Each path below is one point turned by a fixed rotation once a step. After each direction that follows a path, write how fast that rotation turns it, in deg/step (0 if it stays still).
Each turn is a multiple of 5 degrees from 10 to 175, or 0.
Each row of a path follows its step; steps can be skipped.
Rotation 1:
step 0: [-10.9   3.6  -0.5   7.0  23.7  -0.9  15.3   9.2   5.8  -9.6  24.2  19.2
  -4.1  -4.1 -16.9   5.5  10.8  15.2  -6.8  -7.0  11.2   8.4  -5.7  -3.4
 -17.0  -2.5  12.6 -15.7  11.0  -7.5 -10.4  26.5 -24.5]
step 1: [  3.1   0.6   8.6 -11.8   4.6  -1.9  -1.0  25.6   1.5  -7.2  11.5 -11.0
  16.9  -7.5   6.5 -14.1   3.3  -7.8  -0.6  -7.2  -5.7   2.3   8.9  25.3
  -3.5  15.4  -0.9  38.2  -3.4 -10.9  20.1 -25.2  -5.7]
step 2: [ -1.1  12.5   0.6  11.2  -2.0   5.2  17.7 -10.4  -2.9  -3.9  -5.0   4.9
 -17.5   2.9  34.5  21.3   2.5 -13.4  10.5 -19.0   1.1  -5.5   0.5   3.4
  10.9  29.9 -12.4 -10.4   9.1   6.1 -17.9  16.0  -7.7]
step 3: [  7.7 -18.0  -1.6 -22.4  25.7  -5.8  -1.3  -7.8   0.4 -16.2  19.4   2.6
   4.8  13.8 -18.4 -12.7 -10.0   0.6 -19.2 -24.2 -14.0  14.5  -0.3  -4.4
  -5.3  -8.3   6.0   8.7  -0.9  20.0   1.1  19.9  -8.1]
step 4: [ -1.9  11.9 -10.1   1.8  -2.3  -8.8   2.6  29.0   0.6 -12.2   6.6   4.7
  22.6 -16.2   9.3   7.4  27.0  21.2 -10.6  -0.7   4.4  -3.9   2.4  14.2
  11.1  21.3   3.4  -9.9 -22.5 -10.0  -3.3 -10.0 -14.6]
step 5: [-25.0   5.0  14.6   9.9  22.9   5.7  15.4  -4.8  -0.6  -3.9  11.1  11.1
 -15.5  -5.1  -3.4   6.2  -5.0 -10.6  11.3 -15.9   2.4  -6.9  -1.6  11.0
 -23.3  16.9  -9.3  15.1  34.4  -5.2   7.5   0.8 -10.0]
step 6: [ 26.6  -7.8  -3.0 -14.9  -3.8   4.1   6.9  11.6   7.2  -2.6   8.7 -14.6
   6.7  12.0  26.6  -8.7  -4.1 -23.6  -4.6 -17.9 -12.6  17.6  16.0  10.6
  17.3   1.2  10.6  18.1 -11.2   0.1 -11.9  13.0 -10.7]
step 7: [ -0.2   6.8  -0.9  -2.8   6.3  -9.7   1.5 -10.4 -18.9 -25.3   5.6   9.4
  -2.1  -4.7   0.9   7.4  13.8  19.3  -4.8 -18.7   3.9  -4.2 -15.2  -6.4
   0.7  31.3 -19.1 -21.2 -13.5  27.1   1.8   6.2   0.6]
step 8: [-16.9  -5.7  -8.9  -0.1  28.4  -9.5  11.6  10.5  18.1   2.6  14.6  16.5
  17.5   6.2 -11.5  11.5  -3.9   8.9 -20.8  -2.6  -9.3   2.3   4.2  13.0
  -5.5  -8.2  14.3  12.2  16.1 -16.0  -0.7   5.4 -26.7]
step 9: [ -2.0  14.1  12.2  -4.7  -5.1  10.2  -5.6  27.4  -0.5 -15.3  10.1 -15.8
  -9.6 -23.1  11.2 -16.8  17.6 -16.7  12.3 -18.5   3.4  -3.9  13.8  17.2
   0.6  24.6   4.9  11.9  -8.0  -5.7  -4.6  -8.7   4.2]
[-3.3  4.8 -5.8 -2.3  4.8  2.1 -4.3  3.1  3.5 -3.5 -4.7  3.2  2.6 13.4
 -9.1 -2.7 -0.8  3.5 -4.1 -0.6 -0.8 -3.1 -1.0 -4.4  3.9  2.5 -3.4 -4.5
 -5.7  2.4 -3.9  1.6 -0.7] : 90
[-6.3  3.7  1.3 -3.4 -5.2 -1.2 -3.9 -4.7  4.9  0.4  1.4 -1.6  6.1  4.0
 -1.0 -0.2 -1.2  2.4 -0.9 -1.7  2.2 10.4 -0.5  0.0 -4.7 -2.2 -2.3 -1.1
 14.6  0.2 -1.2  6.5 -2.2] : 140
[ -0.4   0.3   3.8  -5.3   0.0  -0.3  -2.4   1.7   2.3  -2.9  -6.6 -13.8
   8.2  -3.4   0.9   1.7   3.5   3.4   4.1  -1.2   8.0   3.1   2.4   0.2
   1.7   2.7  -2.6   2.5  -9.0   0.5   4.5   2.0   1.8] : 135
[  4.0  -3.6  -8.5   3.8  -1.1  -2.9   3.4   5.4   2.7   4.8  -4.5   0.9
   4.9  -0.6   5.1   4.8  -3.8  -0.3   2.0   7.2   4.0   3.5   0.5  -1.3
  -0.2   3.6   3.6  -0.5  -1.4  -3.4 -11.0   5.2  -7.3] : 170
[ 8.1 -0.1  3.6 -5.1 -5.2  1.6  4.5  1.8 -2.7 -2.4  4.9  8.6  1.1  1.7
 -1.7 -6.3  4.5  4.2  2.7  5.9  2.3  9.8 -5.5 -3.7 -2.5  1.1 -5.6  0.7
 -5.3 -2.0  2.1 -2.3 -2.6] : 115
Rotation 2:
step 0: [  3.7   1.4   8.3  10.0   4.0   0.6 -21.6  15.8  10.4 -14.1 -15.3   3.3
  -1.4  18.6   2.0  -5.4 -20.8 -13.9   8.5   5.4   3.9 -25.7   2.8  13.8
 -21.2  19.3  14.3   0.1 -13.2  10.0   7.0 -22.0   6.2]
step 1: [  5.1 -10.7  -2.0  -0.7  13.2  20.3  -3.7  -0.6  14.9   8.3 -13.8  -4.6
  -5.4  -0.4   9.1 -19.9   4.3  -8.2   5.0 -21.3  16.0   6.0  24.9  15.4
   0.4   9.7   8.9  -4.9  -6.3  26.8 -21.6 -15.8 -12.1]
step 2: [ 15.1   9.2  10.8  21.6   2.0   6.2 -17.7   8.5  20.5   8.0   5.6 -12.0
  14.1  19.8  -3.0  24.3   2.8 -19.2   4.6 -17.3   9.3  14.3  -5.1   4.7
  -7.9 -13.1   1.1   3.6 -22.6  15.3  -6.5  -5.5 -11.3]
step 3: [  4.2   4.7  11.8  -4.5  16.9   6.1 -10.2  -6.9  -1.5  -8.8 -14.7  -0.7
  11.1  40.9  12.6  17.7  -4.3  -1.1  18.2   6.3  -3.0   0.4   6.4  26.5
  -3.5   8.4   7.0  -7.8  11.5  14.9  -8.7 -10.7  12.3]
step 4: [  4.5  20.0   9.1 -16.1  18.9  11.2  -4.1   0.1  25.3  12.8 -10.2 -10.1
  -6.1   4.4   6.4  -3.5  -2.0  23.0  -7.8  -9.0   7.3   9.9  -5.0   8.9
  -3.8  -9.0  21.7  11.9  11.6  22.8 -12.1 -18.1 -13.2]
step 5: [ -2.1  13.7  14.7  15.6   3.9   9.6 -19.2  24.7  17.8  12.5 -16.4  -5.2
 -20.7  14.6   1.8  18.4 -16.6  -7.2   8.4   7.6   6.4  -3.3 -18.3  -4.1
 -13.9   7.5 -11.1  -0.6   0.1  19.2   1.5   3.7 -11.7]
step 6: [ -8.5   8.9  -7.1  13.1  10.5  14.5   0.0 -14.0  -5.3   4.4 -14.4  11.7
  -6.2  21.9  -0.7  -8.8  -6.5 -17.1   9.0   3.0  21.0   4.1   4.0   8.4
   5.0  16.9  20.8  -7.6  18.2  35.8   5.3  -2.2  -0.9]
step 7: [ 16.3   4.0   6.8  13.1  -8.6  -3.1  -8.0  -7.8  31.9 -12.6 -20.8   2.5
   4.9   2.3 -14.9   4.5 -13.8   2.5 -15.0  -8.1  14.1  15.0  -4.5  -6.0
   1.5  -1.4  26.9   2.1  -5.2  20.1 -15.9  -5.1 -16.1]
step 8: [  3.2  10.9  12.3   6.8  10.8  -3.8  -1.0  32.2  17.0 -19.6 -16.8   6.8
   6.5  10.5  -7.8  16.1  -5.0 -10.6   6.8   3.1   7.0 -11.9   6.7  12.5
  -5.1  13.7  -3.8 -24.7  -8.0  18.4   2.1 -20.7   1.3]
step 9: [ 18.4   7.9  -4.6  -0.7  19.5   7.6 -11.3   6.5   1.6  -1.6   3.5 -17.9
  -2.3   8.1   4.1 -24.1   3.5 -10.8   1.9  -8.1  14.2  -8.2   9.9  21.6
 -11.6  17.3  31.4   3.8   0.5  22.4  -9.8 -12.8  -3.6]
[-13.2   0.6   5.3   0.3   1.3  -5.4   3.4   0.6  -1.6  -1.8   1.4   1.2
  -8.1   1.0   0.4   6.4  -0.6   3.5   2.5   0.6   1.4   3.4  -6.0  -2.1
   0.9   0.3   8.3  -0.5   6.2   2.2  -1.7   6.7  -6.0] : 40
[  4.2   0.5   2.1  -4.4   1.4  -5.6   0.3 -10.8  -2.1   3.1   1.6   2.7
  -0.9  -0.5   4.8  -4.1   4.1   3.4  -5.5   3.6   6.6  -1.8   9.4  -3.0
  -2.6   2.8   0.8   3.5   2.5   2.7  -7.5  -0.5  -8.1] : 130
[-1.5  2.7  3.6 -6.1  4.7 -1.3  0.9 12.3  2.0 -1.3 -0.9 -4.1 -6.7 -3.6
  2.8 -6.0 -1.8  9.1 -2.4  1.4 -2.3 -8.3  1.9  0.4 -5.7  2.8  1.0  1.3
  0.0 -2.8  2.0 -6.8  0.3] : 85
[-0.5 -2.3  0.1 11.2  0.4  1.9 -4.1 -5.0 -6.3 -5.8  2.4 -0.6 -1.8  5.1
  1.6 -4.7 -1.2  2.3 -1.2  1.5 -4.6 -5.0  1.9  5.2  3.1  0.9  7.4  8.9
  6.8 -1.1  1.5 -3.1  5.7] : 120
[  3.1   6.0  -3.6  -6.9   3.9   1.6  -7.9  -2.9   0.3   2.6   2.1   0.2
   0.0  -6.3   3.0   3.7   1.2   0.4   0.5   5.9  -2.5  -1.1 -10.4   8.0
  -0.9  -1.5  -5.2   4.6   9.2   1.5  -0.5   3.0   0.9] : 55
[ 4.4 -3.7  1.7  0.1  5.2  7.2  3.0  0.8  3.1  0.0  8.4 -3.8  6.5 -6.1
 -2.7 -6.1 -1.2  4.1  2.5 -0.6  1.4  7.5  2.7 -2.0 -4.1 -2.4  6.8 -0.7
  6.4  3.4  6.7  5.0 -1.9] : 140
[  0.1  -8.2   5.1  -0.1   3.3  -3.2  -0.1  -0.8  -3.3  -9.0   3.8   2.1
   0.7  -9.9   2.6  -1.8  -0.7 -10.8  -2.7  -3.4   3.4  -1.2  -6.2   5.3
  -3.8   0.3   2.0  -3.2  -2.6  -0.8  -3.0  -5.8  -1.9] : 40
[  3.9  -3.1   0.1   2.9   1.1  -5.5 -11.4  -3.2   5.7  -2.9   1.7  -0.8
   0.2   5.1  -2.4  -3.5  -0.8   4.5   5.1   3.0   0.4   1.8  -8.4  -6.6
  -4.9   2.7   0.4   0.6  -5.4  -8.6   1.1   0.8  -5.4] : 145
Rotation 3:
step 0: [ -7.7  -1.8  10.9 -16.5   2.1 -13.0 -14.4 -10.1   7.1  -8.8 -16.8 -18.2
  -4.5  13.4   1.2   4.1   5.8  -5.6  -1.0 -16.8  10.2 -20.7   9.6  10.9
  12.0  -1.6  -1.5  24.6  15.0   1.6   1.3  -3.6   8.4]
step 1: [ 20.0   8.6  -4.8   4.6   4.0  -3.7   2.4  -7.5  11.1  -3.9  -7.4   5.4
  -5.9 -22.3 -16.1  25.0  15.8   2.0  -5.5  -5.4   9.9  12.0   1.2   1.3
  -5.5 -22.4  -2.1   2.1  -3.7  -7.4 -18.6   9.1 -14.8]
step 2: [-10.7  -7.6  -5.8   9.5 -11.2   2.2   4.3   5.5  21.9 -22.7  -9.2  -7.0
  10.3  17.5  10.2   7.3  -6.9   5.2 -22.3  -2.9  -5.1  15.3   5.1  -4.9
  17.7   5.8  14.4  17.3 -10.8  -0.4   5.4  -5.3  -5.9]
step 3: [  7.7   0.0  10.7  20.3  -2.1 -18.7 -17.1  -0.3  -6.0   6.5 -22.4  -5.8
   2.7   2.1 -19.5   3.2  -8.4  -6.4  -0.5   7.5   1.1 -11.2   3.7  -1.1
  -6.3  -0.9   0.5  16.1  26.4 -16.9 -15.0  -6.9  -6.1]
step 4: [-15.7   4.2  -1.0   0.4   0.4  18.8  20.8   0.7   6.1  -9.8 -19.9  16.2
   2.0  -7.6 -14.2  -2.4  12.9   1.4  -6.0   1.9   7.6  -0.4   2.3  10.1
  16.1  -3.8  -2.6  -8.6  -5.7  -2.6  -9.4  -3.1 -34.0]
step 5: [-16.9 -17.4   3.5  -7.2  -3.9 -11.5 -10.1  -6.5  15.2  -7.3  -4.6  -8.1
  15.5   0.6   8.2  13.2   6.8   4.4  13.4  16.1   5.7   5.8 -10.1 -10.2
  13.2  21.4  13.1  18.4  15.9   2.3  -6.9   7.7  -0.8]
step 6: [  7.7  18.1  13.0   0.0   3.6  -5.8   1.6   0.7  -8.9 -12.6 -20.2 -12.1
   0.8  -4.1 -23.4  18.8  -5.9  19.0  19.2 -17.3   6.8  -4.0  -7.0   6.9
  -2.7  -1.8  -4.2  -2.0   1.9 -19.2   8.3  -6.9  -9.9]
step 7: [  7.2 -10.1  -7.2  -1.9 -11.1   5.8  12.6  -3.6  15.5 -17.8   0.7   4.5
  -6.0 -11.8   1.2  -9.9   5.6  -6.9  -5.4 -11.5  10.9  -1.0 -10.3   0.1
   7.7  -8.5  15.2  22.0  10.8  16.0  13.1   8.7 -28.8]
step 8: [  4.4 -17.7   5.4   5.5  -5.4  -3.9 -13.6  -4.5  23.6   4.3 -16.9   8.8
  19.3   0.7  -7.8  22.8  -7.1   0.9  11.0   2.8   5.5  -0.5  -2.0   8.2
   0.6  -6.1  -8.1  20.4  -3.3  -1.7   2.0 -19.6  18.6]
step 9: [  0.5  15.9  -4.7   0.9  -6.6   6.1  18.6 -10.9 -16.1  -7.2  -4.2  -0.6
  -9.6  13.6 -21.5  13.4   1.0  12.5  -9.9  -0.6  13.5  11.5  15.6   4.7
   9.6 -16.4   7.4   6.8  24.0  -1.1  -0.8  -8.0  -6.5]
[-3.0 -2.7 -0.4 -1.5 -9.2 -0.5  6.7 -3.4  4.2 -4.0  5.7 -4.9 -0.2 -0.4
 -1.2 -4.0 -0.4 -5.3  0.1 -3.1 -1.5 -9.1  0.1 -4.8  7.1 -0.3 10.4 -2.6
  0.1 -0.8 -4.6 -1.8  5.2] : 145
[ -7.5   2.8  -1.4 -13.8   4.4  -0.2  -1.9  -4.8  -5.1  -0.6  -0.6  -5.9
   0.8  -4.8  -1.3  -1.5   3.4   6.1   1.7  -2.2  -0.6  -1.4  -3.9  -1.8
   4.4   5.2  -5.8   0.1  -0.3   0.6  -7.0   5.9   0.1] : 65
[  3.4   2.1  -5.7  -2.4  -0.2   1.3  -3.4  -4.0   1.2   0.9   1.5  -3.0
  -3.2   2.9   0.3   2.3   1.5  -0.7 -13.2  -3.9  -0.1   2.4   5.9   0.9
   0.1 -10.2  -4.3   6.4  -2.1   1.4  -5.2  -1.0   9.1] : 40
[ 0.5  0.8 -2.5 -7.1 -4.3 -4.7  1.8 -6.2  3.3 -1.1 -2.5  6.9 -0.8  3.2
  1.8 10.2 -7.3 -3.4  0.9  6.6 -4.4  9.1 -3.9 -4.3  2.6  1.7 -0.2 -5.3
 -3.1  2.6 -1.4 -1.2  2.1] : 110
[ 2.9  0.8  6.4 -1.5 -6.7  1.7 -8.2  0.1  4.6  8.0 -2.7 -4.5  2.1 -9.0
 -5.6  4.3  4.0 -4.4  3.8  1.2 -4.7 -1.4  2.4 -6.6 -5.9  1.0 -3.8 -0.7
  1.4 -3.9  0.4 -2.8  4.4] : 145
[ -6.6   4.7  -4.1   2.2   5.9   2.5   3.9   4.8  -0.9   3.4   0.9   4.8
  -0.6   3.1   2.7  -2.5   1.1  -9.1   5.4 -10.5  -2.8   4.8  -3.4  -7.3
  -4.9   0.5  -1.5   0.3   2.9  -0.9  -2.0   0.6   6.8] : 0
Rotation 4:
step 0: [  8.7  -1.3   1.4   1.4  -2.6   1.0  11.1   8.0  24.9   0.9  -8.6   3.0
 -20.3  14.1  -5.1  10.0  -7.9  -5.4  20.5  -7.2 -11.4   0.2 -13.7  13.0
   4.0 -24.1   5.0  11.8  -5.4 -21.1  12.7  -4.8  -6.6]
step 1: [ -4.7 -17.0  -9.4   1.5  -9.6   0.0  14.6  11.0 -10.5  13.5  11.1  -2.6
  -9.2   7.7  -2.5  22.3  -2.2  -2.1 -23.7   7.1  17.6  15.5  22.8   9.8
  -1.1   0.2  -1.2 -19.5  -0.9 -10.1  -0.4   5.2 -10.7]
step 2: [ -2.1   6.7  14.2  19.4   4.1   9.7 -12.9  -4.1   3.3   0.5 -23.9  -1.6
  -6.4  -2.7  10.5  -6.2  17.8   3.7  -0.4  -7.0  18.6 -11.8   2.3   9.1
 -18.5  -6.8   1.2 -11.1 -30.8  10.0  -6.0   4.6  -0.1]
step 3: [  5.1   9.4  19.2   2.1 -13.3   7.0   0.1   7.8   7.7  33.8  15.3   0.2
   5.7  -1.0  -2.1  -1.4   3.2   5.9   6.1  -4.0   1.6 -10.2   0.0  -6.0
  18.1  -0.8  12.5  21.8  -3.4 -21.2   8.9  13.6   9.0]
step 4: [-14.7   6.2 -13.2  12.0   2.0   9.8   6.9 -29.8   6.8   8.3  -0.2   1.1
  15.5   1.0  -5.9  15.8 -13.6  -1.3 -22.8 -13.8 -10.1   7.5   3.9   5.2
   1.9 -20.1  -0.8 -14.2   5.5 -12.0  -9.9  -6.0   3.4]
step 5: [ -7.7  12.4 -16.8   0.7 -13.0  -2.6   4.5   1.2 -12.5  10.7 -32.8 -12.9
 -10.7  -9.4  -2.0  12.5  -5.6  -6.2  -8.2  -1.6  12.2 -12.4  -2.1 -16.9
 -11.7  18.1   3.1   9.3  -7.4  17.0   4.8   6.2   6.7]
step 6: [ 11.6   6.4  -2.3  11.2  -3.6  10.3  21.5   7.0 -20.7   6.4  11.1  -9.6
  -1.2  -1.2   9.1 -17.7   4.1  17.7   6.8  -1.5  -4.8 -12.4 -20.4  13.8
  -3.9 -23.6  -5.2  19.3   5.3   1.0  -5.3   0.0   7.8]
step 7: [ -6.5   3.6   5.0  11.7   8.7  15.7 -12.9   3.2  -3.0   8.0   9.8   4.8
 -23.5   4.4  -2.1  23.3 -23.7   2.4  -3.8   3.2  -6.3   8.6 -17.9   1.9
  19.0   4.9   4.3 -19.4  18.3   2.6  -2.8   0.4   9.3]
step 8: [ 15.1  10.4  -7.0   7.4   9.5   3.2  12.2  -6.4   8.0  -4.5 -21.3  -5.5
 -16.8  -4.4  10.5   5.0  -8.5 -10.2   7.1 -12.3  13.3  13.3   3.2   4.3
 -26.3   9.4  -8.3   4.5   9.5 -16.5   4.3   9.2 -21.2]
step 9: [ 12.9  -1.3  -3.8 -19.2   3.7 -10.4  20.9  21.5 -12.4  21.5   3.3   4.7
 -13.2   4.4  -7.0  -8.0   3.4   1.2   5.4  -8.9  15.8 -11.3  -3.5   5.6
   3.2 -16.9  15.7 -20.1 -15.4   0.2   2.0   0.1   0.2]
[ 4.2 -8.0  4.5  0.0 -0.9  0.0 -0.2  9.1  7.7 -0.2 -1.6  0.6 -6.4 -2.6
  3.0 -1.6  3.7 -2.3  1.4  1.4 -1.4 -1.1  6.0  2.3 -4.6 -3.6  6.3 -9.5
  6.3 -1.7  3.4 -3.2 -5.6] : 40
[  3.1   2.3   0.2  -2.1  -2.3   1.3  -0.7  -4.8   2.7  -3.9  -5.7  -3.9
  -0.2  -3.2   0.0  -5.7  -6.0   1.5   1.8  -0.2  10.4   0.8   4.9   0.8
 -10.2   6.3   5.9   0.3  -1.5   8.1  -5.1   4.8  -0.7] : 115
[ -3.3   0.4  -4.2   4.9  -5.7   0.7  -3.3  -1.7   0.4   6.7  -2.2   1.1
   3.8 -11.1   3.9  -3.8  -2.5   1.7  -6.7  -0.3  -6.0  -5.7  -0.8  -5.7
  -2.2  -2.3   2.7   4.2   8.7   4.4  -0.8  -4.9   1.9] : 40
[-2.3  6.8 -0.5  0.5 -3.2 -1.9 -1.1 -1.1 -3.5 -2.1 -2.0  0.6  6.7 -5.5
  0.0 -3.7  3.7 -3.2  4.8  2.8  3.4  7.4 -0.7 -7.0  0.0 -6.2  5.2 -8.5
  0.4 -7.5  5.2  5.5  5.8] : 55
[-4.0  3.5  8.0 12.0  6.3 -1.6  2.3  2.0  2.4 -7.5 -7.9 -0.9 -0.5 -3.0
 -0.1  2.6 -1.8 -2.7 -2.8 -1.4  2.4 -0.9  0.9 -5.0  4.9  5.5 -2.8 -2.7
 -2.5  4.1  4.6 -6.0  0.7] : 130
